(in the rows, 128 means zero)
Families of rows that turns and mirrors carry onto each other, the same ones carrying the whole set onto itself: the rest of each named row's family, in list order
4 families of 5 rows
j_180: [107 118 107 135 147 140 106 133 134 108 118  99 125 134 145 133 141 150
 113 136 123 120 161 130 139 138  91 155 160 138 149 125 124 139 120 144
 118 143 137 123 117 146 117  90 128 115 118 155]
j_502: [145 142 112 110 133 117  92 170 161  97 100  89 154 128 139 148 114 125
  95 137 135 125 130 125 129 114 104 137 148 144 151 129 133 150 104 133
 149 135 147 148 173 152 120 121 139 109 141 102]
j_597: [133 126 108 117 121 137 118 161 134 145 119 107 135  92 123 137 103 145
 136 139 138 123 124 124 100 155 121 153 140  94 159 133 128 129 112 122
 145 141 137 131 120 123 150 132 109 136 102  82]
j_871: [ 98 140 131 134 130 110  94 155 127 118 139 114 125 153 149 123 127 150
  96 133 117 132 135 127 129 123 106 169 138 132 163 125 121 126 113 136
 104 134 112 132 106 152 125 127 111 126 122 151]
j_7: [136 124 101 116 137 124 108 153 148 110  93  98 132 127 125 150 131 134
 107 146 145 135 155 132 138  98 101 114 159 150 151 115 139 145 134 122
 140 128 158 130 165 165 120  96 142 110 145  92]
j_795: [139  93 111  95 134 125 121 129 125 104 100 105 142 162 117 126 123 122
 105 132 118 136 130 133 123 127 123 144 124 139 125 163 109 140 125 102
 130 116 129 121 178 124 141 125 119 154 129  88]
j_723: [113 134 137  99 120 130 115 169 124 148 129 110 123  94 114 113 111 151
 115 122 131 125 115 127 103 145 128 137 124 111 175 123 104 125 130 123
 135 121 124 131 102 149 139 146 112 141 114  93]
j_776: [107 121 117 121 117 144 125 147 115 137 107 106 116  95 102 137 134 155
 128 128 152 116 133 115 110 139 114 146 151  98 161 129 118 121 116 139
 144 139 139 106 112 140 129 123 118 117  99 103]
j_12: [100 137 132 109 120 128 138 147 122 138 138 125 121  88 130 135 110 165
 127 120 133 122 125 130 100 127 125 149 117 120 162 141 124 131 131 145
 131 119 129 122 115 132 138 134 108 136  82 108]
j_736: [138 105 111  73 132 149 139 157 155 143 136 118 134 154 126 141 110 137
 142 133 138 132 127 111  84 136  90 171 121 141 121 115 134 118 110 112
 123 137 140 133 147 120 127 143 128 120 149 110]
j_380: [123 106 132  82 119 142 133 184 145 145 132 115 115 140 127 120 108 138
 129 138 119 146 136 117  91 139 105 144 110 145 137  88 130 120 125  99
 114 117 124 130 143 139 142 150 138 111 165 114]
j_72: [118 108 126 105 126 126 141 144 126 117 113 130 126 153 120 104 125 152
 119 126 107 154 152 136 120 109 122 130 111 161 107 147 134 153 146 111
 129 102 139 133 174 134 145 126 128 138 145  99]
j_872: [129 131 125  74 105 148 160 165 139 149 135 133 118 128 128 136 103 158
 131 117 127 136 133 115  87 128 110 141  98 144 136 105 134 134 135 127
 127 124 129 119 158 136 147 148 138 110 137 112]
j_128: [130 140 118 129 133 107 109 149 143 104 107 108 133 102 138 145 125 132
 105 141 114 139 157 129 134 115 112 122 141 188 146 139 139 168 134 129
 155 111 138 141 162 150 130 128 145 113 129 100]
j_598: [113  86 126 104 134 103 102 138 124 104 116 121 129 145 116 107 134 130
 112 146 112 137 147 132 117 122 129 128 128 153 116 137 132 141 140  90
 128  97 118 133 150 136 144 131 122 151 154  93]
j_829: [119  88 107  82 120 142 129 121 128 108  92 110 127 158 100 119 138 146
 119 124 117 125 139 130 117 125 120 132 135 139 122 136 118 145 150 102
 121 122 129 111 165 145 150 100 135 125 142  90]
j_412: [103 126 107 137 148 135  98 157 151 106 124  95 138 141 156 114 123 156
 121 133 126 131 134 140 131 147  94 167 139 119 154 156 122 142 109 128
 105 149 130 140 127 127 127 115 114 117 115 144]
j_756: [ 93 147 123 145 125 113 114 152 129 108 129 116 121 126 155 143 130 164
 118 140 123 142 149 125 122 117 104 163 143 157 155 138 145 146 109 144
 114 134 124 136 126 138 116 129 127 104 102 150]
j_897: [131 140 116 121 134  89  84 156 149 107 120 108 132 117 139 156 125 116
  94 151 135 127 145 118 133 111 104 128 148 167 166 118 133 143 125 118
 143 116 120 131 147 160 126 144 138 114 144 102]
j_669: [114 100 126  77 122 164 149 151 156 150 125 109 114 136 111 141 117 137
 135 123 135 117 135 115  94 119  91 163 120 130 135  98 125 107 124 129
 121 124 147 114 142 141 139 112 129  99 138 110]

The rest of the family of j_723: j_871, j_380, j_598, j_897
The rest of the family of j_829: j_180, j_7, j_776, j_669
The rest of the family of j_12: j_72, j_872, j_128, j_756

Families of rows that turns and mirrors carry onto each other, the same ones carrying the whole set onto itself: the rest of each named row's family, in list order
4 families of 4 rows
j_191: [140 163 174 132 113  74 143 145 156 120 104 140 146 101 139 125 154 145
 156 145 151 105 130 117 145 170 144 131 114 173 126 100 144 132  71 168
 113 120 122 112 116 143 137 157]
j_727: [137 155 164 136 112  84 141 138 132 105  95 135 148 116 138 121 152 124
 161 151 143 122 154 108 153 164 150 122 102 187 113 104 139 133  83 154
 129 123 126 102 108 140 147 160]
j_834: [125 177 138 174 131  99 132 149 122 135 125 137 100 147 148 137 133 160
 118 145 134 116 126 122 117 174 147 117 119 166 141  94 127 134  82 136
 118 106 145 133  97 144 123 125]
j_442: [134 159 168 130 104  81 140 146 147 110  96 154 138 104 136 132 164 139
 147 156 157 104 142 112 149 169 146 133 126 170 113 108 135 128  86 159
 116 128 112 104 101 141 140 162]
j_659: [149 163 160 139 111  81 136 138 137 123  89 151 143 109 143 131 164 139
 161 153 132 108 142 129 160 178 142 124 114 171 107 104 140 128  89 152
 123 144 127 112 105 136 143 155]
j_459: [129 154 129 139 129 137 133 116 157 106 136 152 125 122 142 128 105 120
  93 119 154 161 141 121 128 127 114 145 139 124 121 111 162 145 132 168
 111 125 128 127 131 115 140 131]
j_605: [ 96 166 135 145 127 127 136 124 148 103 144 168 125 124 138 129 108 138
 108 123 145 156 129 115 131 125 105 143 149 137 120 111 151 142 128 165
 127 115 137 135 138 124 124 118]
j_405: [125 122 129 129  99 127 117 102 145  87 131 138 143 123 121 107 124 105
 134 151 116 148 131 133 157 194 113 107 160 158 124 107 143 137 135 170
 114 129 140 133 110 125 146 133]
j_817: [110 156 129 156 126 127 133 131 149 100 146 136 138 141 134 138  99 130
  92 111 153 157 128 117 126 136 114 149 144 140 131 100 149 132 128 171
 113 133 145 138 135 122 128 121]
j_144: [118 137 134 131  91 114 110  99 136  89 143 134 153 122 118 101 112 120
 127 157 125 138 131 135 159 196 114 119 162 163 122 107 149 146 121 174
 107 133 140 122 101 118 138 139]
j_134: [144 173 125 188 130 115 132 145 134 129 110 135 115 151 149 143 143 155
 111 135 136 123 139 124 120 164 150 134 120 164 153  97 141 129  83 132
  94 107 139 124 100 128 132 119]
j_53: [134 138 142 124 108 114 103  93 147 109 148 142 157 115 114 111 133 116
 140 145 134 135 135 135 159 199 115 115 169 148 119 102 142 131 122 174
 104 145 137 128 117 134 125 133]
j_681: [125 137 149 122 101 117 114  92 135  96 142 141 158 119 114 110 113 121
 142 140 118 145 139 130 172 182 117 123 156 153 122  87 139 141 120 186
 110 138 129 123 109 132 148 131]
j_785: [121 164 119 146 128 124 131 114 156 101 142 153 134 128 136 124  94 131
 103 117 162 156 128 112 125 127 107 153 128 143 128 115 154 145 117 179
 111 126 136 141 133 116 135 127]
j_556: [132 167 127 173 134 110 121 141 126 124  99 151 101 148 147 138 141 161
 124 145 145 123 125 111 110 174 152 120 117 154 138  98 119 121  86 134
 112 107 141 135 102 132 126 108]
j_245: [130 176 141 169 136 116 130 151 133 122 106 144 104 148 164 140 150 152
 117 135 152 122 130 121 125 153 154 123 120 168 127 104 141 123  89 128
 108 109 147 138 101 142 126 105]

The rest of the family of j_659: j_817, j_681, j_245
The rest of the family of j_53: j_727, j_605, j_134
The rest of the family of j_144: j_442, j_785, j_556

Families of rows that turns and mirrors carry onto each other, the same ones carrying the whole set onto itself: the rest of each named row's family, in list order
4 families of 8 rows
j_689: [113 129 123 124 144 132 166 137 132 130]
j_23: [120 118 136 154 120  96 104 119 134 132]
j_537: [120 117 147 152 117 112 102 115 146 131]
j_305: [120 147 118 130 144 130 162 132 116 138]
j_741: [123 128 165 132 141 127  99 115 128 150]
j_630: [119 139 161 149 130 115 106 113 136 154]
j_653: [134 109 127 129 156 125 141 147 119 122]
j_497: [120 138 117 136 149 128 157 144 122 123]
j_981: [109 127 156 114 135 141  98 123 131 159]
j_255: [123 112 145 158 112 108 114 131 147 126]
j_948: [133 103 118 147 138 113 108 142 125 119]
j_675: [114 132 135 122 118 150  90 120 120 155]
j_602: [111 148 126 125 125 137 162 131 127 152]
j_432: [119 124 152 150 136 101 116 116 148 132]
j_294: [110 142 156 127 129 151 101 118 120 151]
j_958: [103 147 105 115 118 129 141 127 123 150]
j_358: [108 142 113 118 108 143 149 139 133 144]
j_847: [114 127 165 133 124 125 107 110 140 158]
j_259: [129 106 121 133 137 128 128 155 111 112]
j_641: [120 127 127 129 155 146 154 144 117 128]
j_587: [129 113 123 151 121 104 117 144 140 119]
j_544: [141 109 132 152 127 114 108 138 131 115]
j_917: [135 117 131 140 148 122 134 143 114 108]
j_850: [109 144 108 118 122 130 153 142 120 147]
j_88: [135 122 125 142 150 138 143 140 107 115]
j_300: [112 122 167 141 132 119 111 118 151 146]
j_515: [104 136 119 106 118 143 104 130 122 158]
j_394: [ 96 136 118 109 115 147 124 130 116 155]
j_601: [100 141 118 118 100 140 126 120 122 154]
j_302: [107 139 131 111 104 155 117 131 113 149]
j_456: [136 106 130 153 123 123 119 144 118 109]
j_698: [106 133 145 117 129 152 105 121 128 166]

The rest of the family of j_259: j_741, j_675, j_602, j_432, j_641, j_587, j_601
The rest of the family of j_630: j_689, j_23, j_653, j_948, j_294, j_358, j_302

Families of rows that turns and mirrors carry onto each other, the same ones carrying the whole set onto itself: the rest of each named row's family, in list order
4 families of 8 rows
j_381: [147 132  89 130  98 114 123 106 128 133]
j_732: [150 149 119 158 134 142 134 133 152 129]
j_569: [146 154 119 138 141 150 143 138 136 132]
j_796: [142 155 123 139 149 150 139 138 134 125]
j_878: [ 96 143 116 121 106 113  94 121 141 133]
j_523: [140 155 120 154 144 152 138 128 153 117]
j_888: [ 99 129 102 117 106 117 102 112 137 120]
j_614: [104 137 109 123 104 111  93 117 140 137]
j_29: [106 150 130 143 135 132 140 126 113  95]
j_210: [152 150 120 161 127 151 138 123 139 111]
j_586: [103 151 119 126 110 102 107 104 136 143]
j_314: [152 154 120 145 132 152 135 142 123 115]
j_188: [103 154 124 152 128 132 140 108 130  93]
j_987: [102 149 120 124 122  95 105 107 134 139]
j_278: [112 155 130 149 136 136 143 132 114  98]
j_907: [141 122  89 134  88 133 116 122 134 128]
j_179: [106 135 111 121 111 101 121  99 125 133]
j_20: [ 94 144 112 124 118 106  96 119 145 131]
j_14: [132 121  94 129  98 126 113 131 148 143]
j_957: [103 155 124 135 130 134 139 126 113  99]
j_11: [149 147 119 145 137 146 131 144 138 134]
j_535: [148 127  96 130  94 126 129 107 128 138]
j_774: [139 129  88 129 101 114 121 103 128 139]
j_963: [143 127  81 127  95 128 114 123 131 129]
j_174: [109 167 127 158 139 129 130 121 139 100]
j_478: [110 142 114 126 106 104 106 105 135 146]
j_340: [139 130 100 131 104 110 128 116 138 152]
j_461: [103 146 125 155 132 134 139 118 134  90]
j_892: [133 124  84 125  96 120 111 118 133 132]
j_117: [108 152 127 160 130 136 139 125 130  93]
j_563: [112 169 126 141 144 131 129 138 119 107]
j_548: [141 147 119 151 139 148 138 131 159 124]

The rest of the family of j_179: j_888, j_210, j_314, j_14, j_174, j_340, j_563

Families of rows that turns and mirrors carry onto each other, the same ones carrying the whole set onto itself: the rest of each named row's family, in list order
4 families of 4 rows
j_926: [139 126 122  90 134 124 138 134 141 101 141 148 108 172]
j_51: [115 128 146 141 138 148 113 140 127 151 103 119 128 139]
j_825: [161 139 112 114 126 141 138 121 130 156 143 136 104 180]
j_393: [140 139 143 142 141 147 123 153 117 146 109 111 139 155]
j_413: [112 143 144 119 139 139 128 155 142 174 100 129 111 153]
j_131: [134 145 114  86 154 132 158 114 155 124 105 138 101 161]
j_820: [147 142 138 143 130 150 112 148 119 161 109 122 113 154]
j_414: [113 142 139  97 148 136 128 147 152 123  83 143  99 141]
j_448: [127 121 115  95 143 127 148 102 145 115 141 140 108 163]
j_691: [134 124 119 123 123 148 137 110 130 167 136 130 128 167]
j_192: [108 123 142 114 157 127 124 135 141  98 107 131 108 136]
j_369: [133 141 145 127 159 130 113 155 131 107  99 128  96 140]
j_851: [121 133 149 119 157 121 123 163 133 100 118 126 112 150]
j_617: [131 147 120 109 146 136 158 122 144 176 122 126 114 174]
j_230: [146 135 120  99 153 121 139 127 142 102 135 141  86 166]
j_232: [160 133 115 114 118 151 140 122 127 146 132 134 134 178]

The rest of the family of j_393: j_926, j_851, j_232
The rest of the family of j_617: j_413, j_131, j_414
The rest of the family of j_448: j_51, j_691, j_192

Families of rows that turns and mirrors carry onto each other, the same ones carrying the whole set onto itself: the rest of each named row's family, in list order
7 families of 4 rows
j_547: [109 123 117 118 115 124 127 129  83 125 129 122  89 136 153 122 109 124
 119 112 121 127 123 146]
j_909: [128 123 128 100 103 164 118 154 119 156 113 139 156 128 135  98 113 104
 110 106 116 139 116 145]
j_618: [ 93 101 119 142 137 127  97 130 121 126 140 127  82 139 148 133 120 126
 103 127 117 129 117 123]
j_567: [134 146 159 107 115 132 131 133 151 134 131 137 126 139 112 121 148 113
 148 139 111 135 127 136]
j_47: [151 109 129 115 107 144 109 153 135 131 124 141 175 137 142 108 111 132
 100 127 106 130 128 139]
j_215: [113 162 149 104 117 118 139 119 142 135 135 117 119 133 130 134 137 121
 134 140 118 137 139 133]
j_114: [121 119 110 139 109 123 124 118 123 116 136 107 114 130 160 132  98 149
 107 145 116 127 136 140]
j_765: [130 110 121 142 118 112 121 123 108 111 137 125 108 137 153 129  98 150
 115 141 110 125 133 141]
j_349: [106 134 120 132 119 140 115 110 127 147 103 133 151 140 151 153 143 129
  95 142 145 143 144 135]
j_967: [ 98 127 140 148 119 148 130 148 130 120 117 123 104 102 144 159 134 127
 105 121 133 156 121 104]
j_359: [113  98 130 124 124 165  89 154 159 151 129 144 139 131 126 109 123 107
 102 124 112 137 108 121]
j_725: [111  99 137 120 134 152  86 158 143 151 130 150 148 135 133 111 123 111
  93 114 112 136 112 120]
j_403: [109 124 152 131 126 153 119 168 126 130 110 143 145 111 140 147 140 124
  97 106 129 157 120 102]
j_595: [156 102 129 130  99 155 113 149 148 129 123 141 157 134 134 104 110 130
 119 138 105 133 121 139]
j_44: [133 103 136 156 124 135 107 113 115 137 108 164 120 152 125 144 140 132
 132 150 133 137 122 140]
j_704: [121 148 162 109 130 105 134 123 123 131 138 138 112 145 121 132 134 124
 143 134 111 133 132 136]
j_18: [126 156 161  95 126 120 131 137 135 137 131 137 146 146 126 121 150 115
 128 125 115 137 136 133]
j_819: [ 78 136 146 120 114 152 140 136  99 145 122 103 112 133 148 138 101 135
 120 137 103 127 135 134]
j_528: [105 116 153 149 134 132 122 153 104 120 119 144 105 114 139 156 134 133
 109 111 125 153 121 104]
j_646: [ 84 110 113 134 135 130  98 129 129 129 140 114  92 133 155 132 122 125
  93 127 119 132 122 122]
j_632: [106 128 107 123 104 136 129 123 102 128 128 110  85 128 154 122 109 118
 121 122 123 129 122 147]
j_241: [ 87 121 155 131 118 148 137 138  91 138 127 119  95 141 135 134 102 135
 136 138  97 124 127 135]
j_498: [111 121 153 115 101 190 126 161 125 138 111 115 137 146 132 113 132 117
 131 131  98 123 120 134]
j_86: [113 120 161 106 112 173 121 170 102 140 113 128 150 156 138 115 134 125
 123 117  94 123 122 135]
j_33: [124 116 136 136 134 125 103 122 102 145 107 162 155 156 141 145 143 135
 103 132 135 136 134 138]
j_838: [138 110 133 112 101 166 117 153 120 149 117 150 139 130 123  97 109 104
 126 111 113 138 108 149]
j_102: [122 109 156 147 121 164 121 165 135 125 112 149 124 109 125 145 140 121
 118 115 125 155 107 104]
j_483: [124 118 122 149 106 160 114 110 147 144 104 140 132 137 130 144 144 122
 124 157 143 143 127 137]

The rest of the family of j_819: j_241, j_498, j_86
The rest of the family of j_114: j_47, j_765, j_595
The rest of the family of j_33: j_349, j_44, j_483
The rest of the family of j_528: j_967, j_403, j_102

